runs of hidden systems
In the rows, 128 means zero.
trace 1, Q (6 x 64)
[[ 88 105 141 107 161 139 118 148 100 126 112 114 143 146 180 113 185 119
  124 154 152 102 131  85 138 154 159 131 110  69 111 117 112 134  88 142
  131 160 113 142 112 172 110 117 127 118 143  80 126 118 110 102 129  76
  164  99  91 120 111 146  86 129 129 154]
 [ 72 134 146 137 185 105 114 147 118 132 118 130 153 114 166 116 162 131
  124 151 117 107 137  87 163 140 141 145 113  76 124 104 139 134  84 143
  135 190 107 121 109 145 138 124  83 109 146  77  84 109 127  93 114  77
  151 110 106 124 147 145  80 110 116 150]
 [ 85 139 149 142 186 110 111 137 146 144 142 137 144 105 117 112 127 142
  121 155  86  92 142 120 180  98 143 162 107 110 154 105 142 162 101 143
  133 202 105  86 122 144 182 157  77 116 162  83  65  99 126  85  94 107
  128 114 135 138 157 130  68  86 129 113]
 [129 136 129 126 139 106 130 133 161 119 145 158 131  86  87 143  97 137
  118 137  90 104 138 148 180  95 128 128 101 159 181 107 134 166 125 151
  126 179 119  90 141 131 170 156  91 137 184  99  89 112 133  83  82 153
   92 127 159 166 139 123  86  87 132  96]
 [181 117 122  95  87 110 146 139 157  83 142 189 124  98  80 138 108 125
   99 137 120 104 109 166 149 106 124 117 106 170 186 116  86 174 165 166
  141 137 126 120 147 133 157 141 126 150 183 107 143  98 118 123  85 182
  109 138 174 194  84 102  97 127 135 109]
 [198  87 107  82  64 119 158 141 113  51 115 175 109 119  99 134 128 106
   90 144 159 133  78 147 115 123 120  89 109 146 158 107  91 156 159 164
  145 103 143 152 156 148 100 120 169 158 176 133 183 108 101 155 115 177
  124 140 148 198  59 113 140 140 120 118]]
trace 2, P (6 x 64)
[[131 143 150 163 164  68  90 134 116 205 143 131 106  91 172 109  74 166
  166 114 110 114 190 160 186 116 111 130 169 152 143 196 139 166 123 131
  117 152 139  84  85 116 150 168 106 137 154 137  51 111  64 108 132 129
   62  60 100 127 184  91 113 127  89  95]
 [149 128 110 124 141  82  88 160 136 175 172 150 108  99 162 123  90 157
  164 114 129  64 180 206 186 110 131 108 152 173 163 217 120 172 132 135
  113 123 144 108  69 110 133 168 141 166 167 142  78 107  73 109  93 149
   70  77 125 136 125  91 109 142 121 114]
 [159 111  79  83 105 116 110 164 146 152 179 149 107 118 118 159 112 133
  147  99 139  33 172 233 179  92 158 104 152 172 177 219 120 167 114 122
  109 116 129 152  66 120 123 155 161 186 176 151 134 105 107 122  66 148
  108  98 167 136  89 126 117 128 140 133]
 [140 104  86  66  88 159 152 156 144 135 179 135 123 131  84 173 139 126
  148  74 148  32 153 234 159  90 175 114 119 150 181 195 127 140  87 109
  106 108 126 184  81 122 131 119 153 179 172 163 172 112 161 123  49 142
  130 121 167 116  62 171 121 109 156 164]
 [103 102  97  62 104 198 175 154 145 100 161 115 130 158  79 174 178 129
  146 106 137  53 136 207 113  98 201 133  87 118 175 153 159 118  74 121
  106 115 117 195 102 133 116  98 151 162 155 147 175 122 183 113  58 116
  159 141 165  87  72 211 132 103 160 171]
 [ 69 100 120  79 142 191 163 158 139  99 149  99 158 165 109 140 211 128
  130 126 132  64 131 133 108 129 197 159  82  78 146  98 174 100  54 107
  121 158 116 177 149 157 124  82 129 129 132  95 150 128 188 113  78  88
  189 143 141  71  85 209 112 105 139 165]]
trace 3, E (6 x 64)
[[128 163 137 157 103 173 153  94 123 167 119  96 106 128  99 137 126 121
  169 119 112 185 152 124 126 142  92 170 142 143 100 118 182  85 159 108
  111 100 136 142 161 124 129 116 111  95  89 173 124 142 135 152 146 142
  122 157 120 110 161 135 171 132 153 114]
 [163 143 133 160 108 115 128 100 114 175 126 127  91 117 129 117  86 143
  156 120 131 180 143 139 145 129  81 134 167 167 118 151 147 125 170 125
  109  96 154 130 139 105 120 149 131 131 103 178 112 129  87 154 160 164
   86 120  98 144 159 105 181 157 134  90]
 [179 115 125 140 118  73 105 124  93 147 118 151 105  98 160 113  77 150
  126 137 154 164 133 152 150 125  89 102 171 158 126 168 110 164 160 146
  135 105 152 114 114 119  98 145 147 164 137 139 121 104  62 162 153 170
   78  91  87 164 134  88 161 161  92  86]
 [165  89 120 115 142  43  93 137  79 115  94 157 122 105 186 101 103 137
   92 153 167 140 107 122 131 141  92  69 142 107 116 148  79 184 131 167
  145 126 144 115 116 141  90 149 152 142 168 108 122  99  59 137 153 147
  104  97  80 176  96  83 121 152  88 110]
 [137  68 131  94 156  74  94 146  92  74  88 155 138 134 188  96 160 142
   81 165 171 128  88  83 129 151 125  94  99  75 110 100  66 167 106 156
  162 152 123 121 132 160 103 123 143 129 165  69 139 107  82 132 153 120
  147 112  81 155  87 119  93 141  80 135]
 [ 79  79 139 115 171 124 124 139 120  85  82 115 156 146 156  99 198 126
   95 158 135 122 104  60 114 146 158 128  84  36 106  54 138 126  81 162
  154 174 106 128 160 166 115  97 116 109 135  68 126 119 136 112 133  83
  187 143 109 120 112 166 100  95 115 152]]
trace 4, M (6 x 64)
[[138 127 106  98 103 149 141 132 149 148 162 130 113 118  76 162 126 137
  160 108 122  76 156 208 148  82 160 141 128 163 174 176 154 124 117 123
  105 119 138 142 111 120 148 124 135 159 160 150 136 113 141 121  76 149
  115 126 165 116  98 159 135 122 159 126]
 [117 147 128 118 132 132 123 147 144 186 168 118 121  99 122 145 110 132
  169 107 116  78 179 174 166 100 151 139 138 164 157 174 156 127 107 117
   98 133 133 134  99 127 150 153 119 140 146 149  91 115 118 106  78 124
   99  97 137 115 127 130 114 117 148 118]
 [116 138 145 155 164 103 108 131 126 199 142 108 116 108 177 120 100 145
  165 123 117 112 173 142 172 132 133 136 153 135 126 166 145 146 124 127
  116 147 133 105  90 133 137 150 114 126 137 132  76 112  82 111 128 108
   98  76  95 120 167 113 113 139 115 114]
 [144 128 140 156 153  83  91 121  81 161 104 121 123 111 197  88 113 138
  119 144 147 165 128  76 150 166  92 117 153 120  82 144 108 145 134 138
  130 130 148 121 120 145 110 139 122 121 127 122 101 111  68 141 174 115
  103  92  67 141 161  93 128 145  91 118]
 [156  90 142 128 130  94 114 121  72 110  83 140 132 133 189  93 142 129
  103 159 172 187 106  80 114 174  87 100 130  94  79 111  93 148 147 159
  152 119 141 139 135 148  73 125 154 121 126 122 147 121  65 164 193 131
  134 113  61 152 115 102 146 157  85 120]
 [167  75 113  86  95 125 139 136  93  71  99 153 140 149 145 132 146 112
   90 165 174 148  70 104  87 159 116  88 113  90 109  95  91 151 135 158
  154  98 134 165 150 157  75  99 165 133 148 108 191 112 102 161 153 153
  157 139  99 164  62 124 146 152 109 138]]
trace 5, G (6 x 64)
[[176  69  91  62 113 115 121 144 101  84 113 155 133 154 141 123 150 137
  106 133 179  89 109 161  93 123 133  81 127 104 126 140  94 163  97 151
  141  95 148 159 133 143  87 109 188 170 150 125 189 114 106 159 122 153
  145 120 103 130  47 129 141 142  90 134]
 [153  64 105  88 122 134 127 148  94 118 102 118 130 166 169 128 164 139
  125 143 190 120 111 138  83 145 137  94 134  86  97 144 107 131  94 137
  133  84 151 171 116 153  66 107 187 150 132 137 183 130  97 165 139 135
  148 123  91 108  83 137 154 166 105 143]
 [135 107 122 123 111 128 121 125  74 142 103 109 123 146 191 120 167 124
  141 136 172 160 126  86 104 185 122  95 141  98  77 142 107 110 129 131
  129  90 151 164 116 147  74 111 151 136 115 131 162 128  77 167 177 117
  146 112  69 120 119 126 155 160 123 139]
 [133 140 147 158 134 119 116 121  83 162  96 116 127 120 199 107 138 118
  129 144 161 179 123  65 145 188 101 118 135 119  70 138 100 115 157 133
  131 120 145 137 113 166  94 135 121 114 119 120 116 146  51 142 173 110
  124 100  75 154 157  94 134 164 125 132]
 [125 143 152 167 160  91  99 122 101 159 107 134 123  94 197 112 109 129
  129 156 133 154 117  78 175 161 102 119 137 121 108 126  97 155 167 145
  148 161 124 106 111 159 111 157  91 104 148  89  85 119  58 112 156 117
  108  88  89 177 160  87  96 151 110 113]
 [125 121 150 140 176  70 104 140 122 113 116 154 148 101 170 101 107 146
   97 159 115 128 120 100 176 129 114 124 114 122 139 106  92 174 128 171
  150 185 120  77 120 144 159 161  93 117 171  72  68  97  94  99 134 126
  100 103 114 173 138  87  77 123 105 100]]

runs to name
trace 6 (4 x 64)
[[100 174 151 164 135 152 165 107 168 169 163 125 113  87  69 134 102 121
  158 128  64 120 152 149 174  95 130 184 112 166 178 113 184 129 150 122
  108 165 120 104 146 127 189 138  73 105 144 125  73 123 147  95  91 136
   97 134 173 129 178 155 105  96 158 110]
 [145 151 127 122  90 159 163 121 180 116 167 153 108  94  34 181 104 124
  136 120  97 104 123 191 161  83 130 150 110 187 197 119 145 142 144 143
  121 138 126 125 147 114 170 128 112 150 171 140 133 114 159 114  70 176
  104 150 188 164 105 147 131 108 163  97]
 [193  95  97  79  54 156 170 121 149  76 155 162 114 142  56 173 134 122
  114 127 145 118 108 191 113  97 122 118  98 168 167 121 128 139 156 146
  123  95 141 159 169 131 123 104 158 161 161 157 191 118 139 150  92 189
  133 164 168 166  54 150 165 134 145 112]
 [176  68  98  63  61 145 170 133 116  70 107 143 125 173  99 149 162 119
  108 136 181 135 100 150  72 138 137  98 113 107 127 114 120 123 134 157
  142  71 157 184 165 149  70  76 192 150 133 155 217 125 123 173 128 169
  162 158 113 138  32 158 171 149 126 140]]

Q
trace 7 (4 x 64)
[[113 137 119 127 129 186 152 138 121 188 147  81 120 142 144 140 166 119
  196 113 131 104 175 146 140 131 165 154 139 124 110 169 175  85  97 103
   91 102 132 178 101 144 113 113 137 126 106 162 129 141 126 125 109  96
  146 117 116  71 134 168 143 129 155 145]
 [ 93 146 133 134 135 175 137 134 114 183 139  89 125 135 167 144 170 112
  184 122 139 114 153 113 141 146 161 153 135 120  95 163 149  96 126 107
  109 109 126 165  96 165 105 119 123 109 115 119 134 140 119 119 126  89
  156 109 118 103 145 144 127 140 142 153]
 [100 152 127 135 141 162 134 128 103 161 128 105 135 123 182 137 170  98
  156 139 149 132 135  85 149 176 139 137 114 123  81 131 137  90 124 115
  120 128 130 157 113 168 106 119 112 108 123 108 134 137  92 119 143  82
  142 109 103 129 151 119 111 145 143 161]
 [108 134 144 125 126 150 136 136 105 140 114 122 132 119 171 137 165  97
  129 146 144 145  96  78 130 178 125 131  92 112  98 106 121 110 142 134
  137 138 117 150 128 180 103 119  99 106 139 101 141 133 104 128 143 101
  151 124 103 154 131 123 111 140 140 140]]

M
trace 8 (4 x 64)
[[104  79  94  88 153 114 111 166 112 162 144 116 134 156 165 111 156 159
  156 100 154  48 177 172 143 110 178 119 145  94 135 187 142 149  43 117
  100 122 130 169  80 140 119 126 168 162 141 136 122 111 114 110  94 107
  127  86  99  63 104 169 123 130 116 152]
 [ 97 106 122 115 173 106 105 148 106 157 137 100 149 153 185 111 167 148
  144 123 141  69 171 143 140 125 171 118 143  81 125 170 138 139  64 122
  117 134 134 155  88 144 108 121 146 134 134 111 117 125 103 112 112  94
  140  84  92  75 115 155 113 134 110 142]
 [ 94  94 122 112 168 117  99 149 100 148 119 106 151 147 201 113 168 143
  138 135 147 106 143 105 129 150 157 116 130  70  96 142 128 130  73 129
  130 140 132 148 106 158 103 117 147 134 130 103 115 122 106 122 138  90
  151  93  79  85 131 145 116 134 107 143]
 [104 101 130 108 151 130 117 142  83 130  98 116 149 157 180 110 190 126
  110 149 161 133 121  87 105 163 146 115 118  59  89 112 129 119  83 141
  140 127 132 170 130 160  94 103 147 126 125 107 140 132 112 140 140  90
  164 123  81 110 119 151 129 139 105 148]]

M
trace 9 (4 x 64)
[[161 185 127 159  79 182 158  91 124 183 125 116  84  96 128 156 115 102
  165 124 126 192 131 119 149 163 100 146 145 195 100 158 129  97 215 114
  110  75 145 145 141 142 110 130 116 107 104 171 136 142  92 161 150 153
  100 121 121 168 158  91 162 167 159 103]
 [187 139 124 152  78 118 126 112  90 166 117 132  95 103 170 135  96 107
  147 143 175 191 120 112 148 157  92 102 157 171  94 175 106 123 190 136
  120  71 160 138 119 138  73 141 147 143 118 163 148 134  49 163 164 155
   94 109  97 178 121  76 164 177 122 104]
 [183  99 114 115 103  81 111 127  70 126  87 143 111 120 195 108 127 118
  123 165 188 163  96  93 117 170  81  81 147 128  96 162  81 149 159 151
  142  91 147 138 118 153  56 145 160 141 140 124 170 121  36 163 176 151
  114 104  64 173  96  83 145 173  90 115]
 [151  67 110 111 134  73 110 127  70  99  72 145 133 144 196  88 144 137
   89 169 187 151  85  71 100 179 104  87 127  72  79 112  75 142 117 158
  157 115 142 141 135 158  69 119 159 143 139 104 158 109  65 157 179 129
  140 112  63 154  92 102 146 162  84 137]]

E
